One turn moves each row of this set onto another row. After a few examples, where does it send each row asked below?
q_907: [-2.07  0.09 -2.91 -2.65  1.05  0.71 -0.04  0.87  0.14 -1.99  0.24 -0.50
 -0.56  0.78  0.13 -4.56 -0.77 -3.20  0.41  2.57  2.28  1.08 -1.17]
q_29: [-2.31 -1.17  0.59  0.50  0.53  1.62  0.66 -1.14 -0.34  0.88  0.08  0.66
  1.04  0.97  0.11  0.55 -1.13 -4.28 -1.90  2.31  1.02  0.14 -2.55]
q_352: [ 0.11 -1.65  1.08 -0.70 -0.08 -1.28 -1.18  0.49  1.09 -0.83  1.23 -0.88
 -1.85  0.99  0.15 -2.79  1.80 -2.33  0.92  0.99  1.29  0.80 -0.79]
q_913: [-0.24 -0.36 -0.75  0.74  2.18  1.69 -0.44 -0.27  0.24  1.43  0.33 -0.32
 -1.43  2.65  0.48  1.46 -1.38 -3.42 -0.35  1.81 -0.65  1.33 -0.22]
q_596: [-3.00  1.07 -0.40  0.08  0.58  0.94  0.48 -0.85 -1.03 -1.21  0.42  0.68
 -0.24 -0.34  1.94 -3.24  1.60 -2.83 -1.64  2.49  0.08  2.57 -3.45]
q_886: [-2.28  1.72 -0.95 -0.02  0.62  1.80  0.28 -0.58 -0.57  0.46  0.56 -0.07
  1.51  0.07  0.47  2.17  0.02 -2.53 -0.69  2.17  1.65  3.10 -1.36]
q_887: [-0.49  0.98 -0.25  0.30 -0.25  0.91  0.90 -0.11 -0.92  0.19  1.10  0.76
  0.16  3.22  0.48  0.63 -0.03  1.03  1.01  3.88  0.26  0.16 -0.96]
q_755: [-1.88  0.16 -1.06  0.06  1.95  2.91  0.43 -0.54 -1.50  1.82  2.61  0.91
  0.82  0.85  1.22 -0.82  1.53 -0.80 -1.62  3.43  0.08  2.25 -1.16]
q_198: [-2.00  1.13 -0.54 -2.46 -0.07  0.11 -0.52 -0.40  0.09 -0.09  0.25 -0.46
  0.63 -1.70 -0.90 -3.53 -0.59 -2.75  1.10  4.58  0.34  1.17 -0.22]
q_160: [-2.64 -1.68 -0.24 -1.25  0.98  1.95  1.52 -0.13 -0.06 -0.53  0.87 -2.23
 -2.23 -0.97  0.46 -3.11  0.69 -0.86 -0.57  1.85  1.27 -0.20 -1.11]
q_383: [ 0.83 -0.57  0.03  0.71  1.53 -0.19 -0.02  1.41 -1.77 -1.83 -1.14  0.07
 -1.08  0.67  0.39  1.49 -0.29 -3.07 -0.32  3.15  0.58 -0.06 -0.26]
q_137: [-0.52  1.03 -1.02  0.90  1.88 -0.25 -1.30 -0.72  0.39 -0.18 -1.18 -1.19
 -2.40  1.56 -1.26 -0.38  0.95 -2.10  2.57  2.41  1.35  1.12  0.03]
q_766: [-1.47 -0.45 -0.96 -1.67 -0.06  0.49 -1.06 -0.31 -1.35 -0.67 -0.94  0.63
 -0.67  0.17 -1.95 -4.24 -1.04 -1.90  0.32  4.28 -0.12 -0.26 -1.14]
q_452: [-1.33  0.17 -1.95 -2.98  2.02  0.65  0.45  1.71  0.29 -1.31 -0.13 -0.78
  0.12  1.56  0.72 -3.68  0.23 -3.21  1.72  2.97  2.75 -0.29 -1.64]
q_393: [-0.05  0.29 -0.03 -0.86  0.90  0.61  1.24  1.33  0.41 -0.24  0.66 -0.77
  0.72  3.79  1.47 -0.49 -0.21 -0.76  2.79  3.92  1.12 -0.05 -1.12]
q_349: [ 0.33 -1.83 -0.30 -1.63  0.54 -0.95 -0.71  1.67  0.43  0.56  0.91  0.04
 -2.93  1.38 -0.05 -0.61  0.01 -2.01 -0.26  0.94  1.81  0.15  0.03]
q_923: [ 0.72  0.87 -0.99  0.17  2.20  0.12  2.42 -1.05  0.53  0.33  0.32  2.03
  0.72  0.93  0.81 -0.46  0.23 -0.80 -2.23  3.05  0.94  1.77 -0.57]
q_898: [-1.48  0.18  0.12  0.14  2.96  0.66 -0.15  0.36 -1.12  2.02  0.76  0.57
  0.88 -0.70  3.17 -2.76  1.18 -1.84 -0.94  3.61  1.75  1.96 -1.96]
q_458: [-3.53 -0.04 -0.55 -1.94 -0.04  2.43 -1.45  0.82 -0.25 -0.56  0.21  0.44
  1.37 -1.58 -0.36 -2.10 -0.58 -2.66 -0.81  2.48 -0.33  1.66 -2.07]
q_488: [ 0.82 -0.52 -2.31  0.05  0.90  1.22 -0.52  1.12  0.14 -1.72  0.52  1.19
 -0.22  3.55 -0.53 -2.15 -1.13 -1.24  2.08  2.83  0.48  0.19 -0.84]
q_538: [-2.41  2.02 -1.17 -1.81  0.66  0.96  0.31 -1.40  0.21  0.42  0.81 -0.84
  2.15 -0.62  1.02  1.03  0.15 -2.80  0.16  2.76  1.74  2.26 -0.51]
q_525: [-1.31 -2.02 -1.10 -0.89 -0.46  1.99 -0.01  1.59 -0.15 -1.11 -2.05  0.95
 -0.80  1.35 -0.30 -1.65  1.50 -0.65  1.86  3.86  2.09  0.26 -0.20]
q_728: [ 2.08  0.62  0.07 -0.58  1.58  1.57  0.78 -0.18 -2.15  1.93  0.36  0.30
  0.34  2.18  1.61 -0.72  1.94 -2.82  0.58  2.34  0.98  1.00 -2.14]
q_31: [-0.35  0.08 -1.36 -0.12  1.19  0.17 -1.42  0.24  0.00 -0.74 -0.98 -1.43
 -3.54  2.66 -1.07 -1.74  0.57 -1.43  1.69  1.64  0.68  1.63 -0.15]
q_380: [-3.92 -0.26 -1.52 -0.13  2.10  0.07  0.06  0.22 -0.49  0.43  1.06  0.98
 -0.92 -0.64  2.86 -2.45  0.29 -0.50 -1.48  3.70  1.95  1.31 -1.26]
q_897: [-2.24  1.82  0.30 -0.69 -0.13  2.46 -0.62 -1.42  0.31  0.11 -0.29 -0.23
  0.89  0.60  1.29 -2.69 -0.82 -2.29 -2.70  2.30  0.62 -0.07  0.31]
q_400: [-1.83 -0.32  0.77  2.11  2.00  0.90  0.15 -1.56  0.35  1.09 -0.13 -0.52
  0.72  1.56 -0.68  0.95  0.07 -4.27  0.25  3.54  1.23  1.07 -1.14]
q_748: [-2.15 -0.99 -1.22 -0.64  0.63 -0.25 -0.18  2.00  0.83 -2.29  1.75  0.75
 -3.11 -0.16  0.45 -2.86  1.19 -2.32  0.41  2.07  0.11  1.08 -1.42]
q_177: [-2.80  0.41  0.63 -0.13  0.75  0.06 -0.35 -1.62 -0.16 -1.46  0.07 -0.51
 -0.37  0.10  1.29 -3.51  3.00 -2.60 -0.52  2.07  0.10  1.65 -3.12]
q_931: [ 1.56  0.35 -0.61 -0.81  1.09  2.36  1.05  1.02 -2.15  1.32  0.63 -0.10
 -0.46  3.60  0.08  0.37  1.20 -2.29  0.62  2.48  1.06  1.26 -1.54]

q_748 goes to q_913
q_931 goes to q_596
And these:
q_160 goes to q_383
q_452 goes to q_728
q_400 goes to q_198
q_766 goes to q_887

